500 stands for zero in the data rows.
A hidden rule labels the rows of this table. It goes by one to three of the table's principal directions, not those with the most spread.
[387 423 472 509 501 459 507 539 561 445 414 660 462 631 521 519 525 547 365
 474 614 513 577 422 572 556 565 386 648 468 448 632 363 590 447 484] wax
[570 476 472 479 512 451 708 484 488 543 530 409 574 508 582 523 469 499 411
 516 521 447 346 563 408 494 563 492 524 505 542 546 511 503 432 510] wax
[337 556 589 426 469 485 400 511 578 419 514 595 232 562 423 623 696 320 643
 289 676 576 681 459 571 480 337 434 503 458 422 384 404 380 511 368] raft
[370 462 516 525 535 439 502 403 492 470 465 523 493 545 505 560 504 392 382
 388 622 562 522 520 572 388 569 382 496 517 486 562 593 525 470 450] jar
[684 518 463 481 467 486 678 645 586 535 540 463 631 461 534 389 463 625 519
 630 417 377 369 470 411 590 488 599 583 458 577 561 404 455 474 590] jar
[630 642 521 409 334 523 472 526 460 562 651 420 509 325 399 396 556 404 814
 585 348 405 606 481 386 558 323 688 354 505 665 250 478 457 545 630] wax
[430 583 548 445 492 416 555 566 819 455 541 566 457 448 437 539 521 437 580
 251 599 470 452 613 539 319 493 517 498 419 524 601 632 266 405 482] wax
[613 436 467 505 583 509 596 486 455 590 428 395 597 491 594 466 385 603 445
 587 366 488 367 560 405 495 604 547 490 469 518 533 572 533 402 545] jar
[463 427 525 574 622 448 514 563 570 408 479 597 444 478 476 539 515 476 421
 474 663 606 542 365 612 567 507 467 529 411 410 505 482 599 557 520] jar
[561 538 461 470 460 551 475 585 571 499 496 566 541 478 505 459 460 626 538
 531 413 450 483 531 451 543 519 574 532 472 480 539 459 477 446 563] wax
[411 301 401 563 528 430 772 480 525 407 353 652 587 810 688 546 508 549 0
 520 793 459 364 403 584 499 709 256 923 555 373 847 340 559 459 361] wax
[409 321 526 513 661 429 683 307 371 485 364 405 396 693 674 676 565 308 246
 391 745 616 449 494 515 373 588 322 638 500 380 500 560 502 451 294] wax
[360 517 526 460 499 435 507 560 738 429 460 650 412 572 467 565 565 453 460
 273 665 521 530 534 581 389 510 412 592 433 438 647 503 359 396 423] wax
[292 434 514 538 504 399 507 489 606 419 464 646 414 647 460 569 601 395 310
 349 775 551 570 424 671 439 511 292 634 523 450 682 439 499 524 370] jar
[348 446 488 471 461 413 510 355 584 538 570 500 320 551 466 661 597 348 430
 309 715 492 526 628 528 367 487 406 500 596 505 554 594 470 546 359] wax
[410 622 505 452 380 513 294 534 704 435 611 647 392 374 360 527 527 517 730
 367 495 443 670 594 537 457 434 610 412 489 530 447 552 445 549 584] wax
[231 457 497 483 468 370 455 483 752 392 474 700 369 641 470 623 584 486 411
 244 766 477 653 560 641 371 551 333 647 488 482 720 459 472 464 412] jar
[525 526 453 469 430 524 403 556 532 525 517 544 508 517 472 481 533 600 535
 506 468 453 587 541 467 522 451 514 528 529 508 570 414 501 491 502] jar
[547 542 549 471 593 467 571 423 554 514 478 397 580 348 540 508 381 419 595
 396 412 537 422 632 430 314 599 611 350 391 547 397 799 415 355 601] wax
[213 458 498 557 439 411 368 505 668 320 557 813 315 553 368 608 616 413 403
 350 841 542 734 373 736 551 488 356 595 518 429 586 395 645 652 479] jar
[491 588 534 502 474 507 401 559 633 469 573 561 468 360 385 468 485 482 658
 448 464 504 541 505 545 485 447 596 390 457 524 439 586 447 540 578] wax
[540 552 527 503 455 564 416 472 335 530 546 424 491 443 459 453 510 463 629
 612 377 508 547 447 476 584 416 554 388 543 544 327 466 547 585 531] wax
[557 499 470 475 440 482 642 612 637 444 492 601 550 547 532 440 522 540 446
 532 565 410 457 423 498 537 505 527 695 460 490 588 389 421 478 522] wax
[494 577 550 466 495 514 404 548 576 463 502 519 456 443 450 486 527 487 678
 432 457 512 598 506 511 459 426 567 451 432 507 419 521 404 483 526] wax
[539 579 635 465 589 510 402 415 311 529 513 279 433 366 466 520 548 308 801
 465 386 627 631 493 447 444 352 580 233 423 559 150 615 462 502 516] jar
[184 310 521 604 579 364 579 327 484 367 415 619 364 753 548 669 604 298 122
 341 935 602 551 386 741 399 603 173 711 579 392 677 479 593 607 275] wax
[756 633 548 442 515 529 504 468 483 622 669 188 545 210 461 475 468 449 849
 511 285 450 427 685 312 386 352 781 220 485 639 230 755 334 552 583] wax
[489 506 499 526 445 501 474 451 349 525 564 462 514 458 459 464 494 464 539
 619 446 489 547 433 501 611 476 500 404 558 585 396 445 656 587 568] wax
[627 403 493 550 596 517 645 428 280 539 442 358 594 516 616 471 452 458 374
 666 469 545 398 409 445 550 549 505 528 508 479 412 521 592 524 500] wax
[455 523 562 494 535 494 372 538 500 454 505 538 379 462 422 530 596 414 630
 436 560 598 680 413 558 530 372 501 432 437 460 375 456 512 541 487] jar
[400 485 568 524 596 477 439 383 427 458 510 478 378 435 471 622 530 310 527
 381 615 650 575 495 552 444 490 468 354 468 439 334 638 563 530 477] wax
[465 470 496 533 534 536 435 566 524 496 438 607 464 517 467 469 465 565 463
 539 466 558 501 417 557 600 533 481 502 459 437 536 449 573 481 525] wax
[460 666 697 441 594 393 473 515 694 446 586 415 380 247 346 543 580 170 861
 197 567 639 598 525 547 281 330 607 211 304 569 233 787 254 438 540] wax
[469 552 427 494 305 563 294 523 498 538 626 596 445 458 379 451 508 644 627
 621 386 373 627 518 498 655 433 568 452 627 583 493 363 630 652 578] jar
[494 347 406 553 553 486 635 453 483 527 402 541 580 640 623 524 422 602 171
 556 573 485 349 518 500 499 688 393 676 553 426 724 497 596 449 449] jar
[517 503 571 500 605 471 625 472 498 515 436 399 535 495 544 500 470 379 471
 428 501 573 362 507 500 383 534 476 462 434 489 478 642 370 402 451] raft
[552 606 571 509 530 546 381 534 487 495 501 458 558 351 421 407 450 457 690
 503 342 564 535 475 517 453 442 604 331 431 533 363 630 425 487 584] wax
[470 473 437 525 452 511 495 524 577 468 529 609 492 548 496 527 506 574 374
 500 592 451 472 516 537 525 536 469 606 563 446 633 451 524 559 471] wax
[365 486 589 554 603 451 396 479 487 406 506 545 357 472 419 592 587 335 525
 377 680 668 640 392 643 494 422 417 410 449 426 398 528 555 586 448] jar
[545 388 542 543 721 448 704 576 644 417 411 528 430 559 584 603 556 411 295
 370 773 636 355 412 565 438 516 446 664 374 291 574 554 372 471 361] wax
[402 477 548 524 526 467 469 495 462 442 478 571 421 520 455 518 559 380 494
 477 603 589 608 359 594 553 464 427 489 461 473 428 445 577 532 494] wax
[632 462 496 524 613 513 604 516 434 543 455 378 601 487 583 486 443 544 425
 555 449 541 362 517 434 488 537 520 495 468 466 516 555 485 451 493] jar
[702 598 503 494 461 607 438 600 447 552 579 446 566 303 435 366 429 581 726
 689 246 467 470 450 411 648 415 724 348 465 553 304 505 519 556 667] wax
[443 423 437 517 543 556 472 404 361 575 354 456 582 680 629 533 403 653 285
 520 398 510 390 637 461 443 673 357 557 585 446 699 504 544 370 400] wax
[513 447 520 493 635 485 614 499 557 472 390 495 504 544 601 558 466 479 396
 405 563 574 401 531 486 409 593 475 567 402 394 542 591 420 366 453] wax
[451 539 482 480 400 513 452 528 531 489 563 548 445 553 458 521 571 529 513
 483 541 437 529 518 516 540 435 461 544 576 507 556 382 471 563 443] raft
[383 573 578 428 512 477 311 543 652 409 494 617 304 457 404 589 631 389 720
 262 611 597 769 507 556 415 367 522 441 381 434 381 513 400 452 477] jar
[445 531 485 523 472 514 453 650 649 401 483 716 507 529 442 470 515 567 423
 462 584 518 522 409 601 567 507 455 598 459 410 638 393 489 485 520] jar
[434 438 346 445 331 475 601 479 587 539 417 599 638 776 627 481 489 691 212
 485 541 292 435 652 451 398 658 341 831 644 533 917 355 438 365 395] wax
[369 500 525 524 530 486 316 598 672 358 446 709 401 547 433 532 572 548 525
 372 642 563 714 427 651 486 454 450 595 423 394 578 421 483 532 473] jar
[678 549 537 431 454 419 619 578 539 591 535 353 594 418 462 346 570 402 687
 556 422 433 557 429 413 453 339 605 487 432 682 416 488 371 456 561] jar
[366 553 469 529 371 549 184 566 557 417 634 723 322 462 310 551 624 537 587
 471 616 514 760 434 628 646 350 488 458 588 438 485 341 630 716 501] jar
[527 556 575 490 565 438 589 569 622 450 559 494 471 372 450 520 522 380 597
 398 578 556 467 467 518 475 449 558 412 383 504 407 584 426 476 552] wax
[530 421 444 495 393 443 773 542 497 503 495 560 568 631 565 411 518 498 321
 665 574 365 395 339 490 645 553 441 737 537 570 599 288 562 511 518] wax
[401 450 421 499 409 562 326 515 476 515 492 640 369 645 468 553 578 630 417
 526 547 474 615 500 536 620 466 408 603 616 419 620 291 599 574 403] wax
[508 424 525 535 647 453 683 428 479 479 446 440 525 491 598 571 432 414 358
 456 584 579 347 507 494 439 626 472 499 434 444 481 647 518 433 494] raft
[442 603 562 421 433 472 323 506 669 455 656 563 254 313 338 589 624 363 854
 327 573 509 754 546 507 474 313 656 333 434 532 247 566 449 590 561] jar
[445 490 533 497 546 470 436 453 489 452 465 506 458 503 497 547 550 407 523
 405 586 572 633 491 538 411 472 471 491 465 469 447 551 490 492 471] wax
[547 598 573 489 417 499 565 614 478 452 543 501 538 473 430 363 569 403 636
 600 460 467 518 295 541 609 361 531 514 461 581 383 350 421 559 545] raft
[581 499 553 511 558 472 615 485 404 553 511 348 536 467 503 465 525 367 507
 540 495 550 414 434 479 488 437 494 436 491 542 416 544 453 511 466] wax
[528 480 484 463 476 487 543 357 334 615 478 309 578 532 581 485 449 509 529
 561 352 436 478 622 383 428 551 493 439 566 631 467 553 530 435 500] jar
[645 493 591 556 653 462 717 525 423 467 565 353 515 364 513 510 523 299 500
 546 602 615 348 346 504 553 424 559 409 414 468 294 585 484 588 516] wax
[588 525 560 481 574 435 631 481 525 509 541 367 529 392 512 512 514 353 573
 433 542 534 448 518 454 395 457 567 421 428 543 388 649 402 473 518] jar
[552 498 496 458 490 461 558 530 607 512 577 477 409 467 486 559 583 465 561
 436 598 462 510 540 457 487 412 556 526 489 501 472 490 428 540 463] jar
[526 484 488 530 489 515 467 471 340 554 532 422 520 509 483 486 523 496 474
 598 469 516 511 460 488 578 451 460 441 576 531 475 435 602 572 481] jar
[465 539 474 453 495 575 376 491 576 581 459 529 460 468 493 522 383 650 581
 444 299 485 432 693 434 468 601 560 389 487 483 543 606 473 361 541] wax
[290 487 479 516 358 442 485 448 583 408 534 679 452 587 455 505 512 483 437
 479 616 398 590 453 624 520 571 407 614 570 564 590 411 578 580 519] raft
[729 607 484 474 379 568 502 537 433 614 652 353 597 293 427 344 451 528 743
 713 241 375 443 502 370 592 383 737 349 550 662 311 536 481 606 648] wax
[778 544 529 528 593 530 686 587 428 589 534 298 696 316 528 360 371 524 566
 684 284 503 245 455 384 567 499 667 362 425 570 386 611 464 468 633] wax
Here are more rows. What is the label of each one?
[713 569 562 493 499 545 509 545 313 566 579 333 532 319 434 373 539 376 738
 693 342 538 542 333 420 637 305 669 327 457 587 175 480 527 596 605] -> jar
[257 474 474 561 405 455 503 562 637 356 422 819 544 661 460 436 466 545 272
 487 631 464 523 346 710 559 649 313 705 512 477 760 353 579 480 522] -> raft
[264 511 571 531 436 426 438 480 491 381 559 656 329 551 368 557 661 259 483
 406 756 587 682 301 691 574 396 337 495 525 488 434 370 586 626 440] -> wax
[513 538 445 456 354 542 467 558 503 555 516 566 532 532 471 409 484 610 543
 606 365 391 514 491 454 611 496 524 534 546 572 549 357 537 470 561] -> wax
[357 357 420 551 505 476 547 578 557 471 324 678 520 874 577 512 577 629 67
 466 713 505 442 418 638 506 581 179 869 589 355 961 242 476 443 253] -> jar
[535 459 421 487 475 462 583 651 747 484 467 618 550 625 533 484 534 670 338
 442 617 403 434 537 515 460 521 449 755 501 450 822 386 372 449 421] -> jar
[483 369 413 556 446 455 627 506 430 473 508 543 525 703 570 517 586 569 219
 622 697 417 487 389 548 621 506 341 765 632 482 695 242 623 640 391] -> jar
[887 535 510 498 595 600 634 591 307 638 543 222 646 316 554 378 434 546 636
 754 236 519 304 453 295 634 396 726 353 445 525 272 535 477 509 595] -> jar
[451 481 543 507 505 519 507 363 250 547 455 369 491 575 538 503 521 366 475
 556 453 554 497 456 497 493 490 409 443 568 533 390 495 536 510 423] -> raft
[428 524 466 527 410 527 451 429 421 537 518 503 583 519 486 449 408 566 459
 577 377 430 447 554 513 512 594 457 451 604 586 569 515 576 513 540] -> raft
[606 570 570 453 526 530 526 462 382 563 540 319 481 392 496 490 519 373 693
 519 385 536 476 513 402 482 399 605 336 466 549 261 582 422 486 515] -> raft
[544 494 441 490 434 521 617 535 504 535 465 517 624 582 565 427 436 606 380
 590 421 401 356 518 453 531 591 477 615 540 529 643 430 478 426 512] -> raft
[451 487 561 483 579 441 515 383 429 487 476 398 464 487 535 581 533 342 541
 386 569 581 575 541 489 371 493 465 421 460 511 386 616 487 454 466] -> jar
[512 451 403 462 414 488 611 505 507 525 470 528 575 673 599 512 534 598 304
 513 565 390 445 565 437 484 556 404 714 586 493 719 360 477 433 418] -> jar
[600 523 424 442 433 504 497 592 710 571 532 484 538 531 512 483 512 697 525
 449 456 350 445 686 415 404 469 565 614 543 532 714 485 318 467 444] -> jar
[538 398 429 509 529 568 505 439 393 561 417 471 493 624 605 539 481 596 337
 573 481 498 436 546 446 517 568 461 610 575 407 576 466 541 493 406] -> wax
[500 502 511 521 513 512 430 495 390 472 513 499 492 486 476 510 554 445 501
 520 546 568 602 429 523 544 435 473 463 510 470 430 452 577 553 495] -> jar
[461 545 477 446 480 590 371 490 487 528 463 490 442 595 541 584 515 619 520
 409 430 490 487 677 442 445 499 462 506 556 419 578 466 395 428 381] -> raft
[371 526 538 483 487 430 443 444 531 475 493 527 480 502 454 526 531 390 529
 367 565 537 611 528 555 391 501 425 442 486 548 510 561 493 445 495] -> jar
[687 627 482 461 422 601 439 489 411 609 565 347 664 317 486 367 368 593 721
 643 152 405 426 627 343 484 495 712 312 528 631 366 634 452 470 654] -> wax
[480 505 525 547 545 541 436 534 478 451 441 557 533 493 488 452 451 531 490
 542 451 556 507 419 567 536 533 498 490 460 452 487 503 528 506 534] -> wax
[453 617 535 516 409 489 366 553 621 445 629 628 489 277 317 418 456 453 716
 505 436 487 614 437 577 561 460 631 316 453 597 365 579 572 581 705] -> jar
[374 426 434 530 450 482 511 397 529 457 495 602 487 583 548 565 448 563 345
 494 581 426 492 562 543 482 651 437 607 581 489 616 508 602 542 496] -> wax
[534 745 549 350 294 538 304 638 652 523 643 552 425 308 312 408 574 489 982
 436 296 406 709 555 414 532 283 704 306 429 650 302 442 359 446 651] -> wax
[526 514 495 486 505 545 468 448 474 571 503 436 493 452 506 504 433 530 553
 511 376 492 427 599 443 472 538 559 405 520 514 460 608 483 471 515] -> raft
[409 540 576 457 572 419 546 576 760 418 481 605 389 474 455 577 557 383 546
 242 666 580 510 515 566 379 482 480 504 352 432 528 587 332 381 467] -> wax
[486 616 595 492 516 532 371 471 448 508 567 437 437 329 382 498 510 338 721
 439 418 602 554 497 516 468 397 576 242 463 524 272 648 457 527 546] -> raft
[604 540 484 447 474 582 520 427 274 573 457 351 619 481 611 450 393 582 599
 646 226 450 458 582 329 542 572 583 412 503 571 358 498 559 387 598] -> raft
[83 446 445 560 339 437 223 533 707 283 569 990 225 633 318 633 644 527 374
 359 871 498 853 361 797 664 501 299 657 579 399 675 232 763 703 480] -> wax
[499 512 483 482 497 530 401 560 528 483 481 546 467 537 496 520 538 593 531
 474 499 504 580 523 494 521 458 494 535 491 451 543 415 489 487 474] -> jar
[556 501 496 531 468 453 604 547 539 432 614 539 510 416 461 486 547 422 489
 554 636 471 511 379 531 584 442 551 535 494 520 435 457 556 631 564] -> wax
[363 528 465 447 372 492 365 578 713 446 545 715 337 545 415 547 569 605 592
 411 566 412 657 533 549 564 462 502 580 503 492 580 347 506 523 508] -> wax
[446 484 536 483 506 407 551 515 617 483 545 521 385 522 438 564 645 331 479
 352 725 540 554 458 562 429 386 432 542 492 487 529 498 408 537 392] -> jar
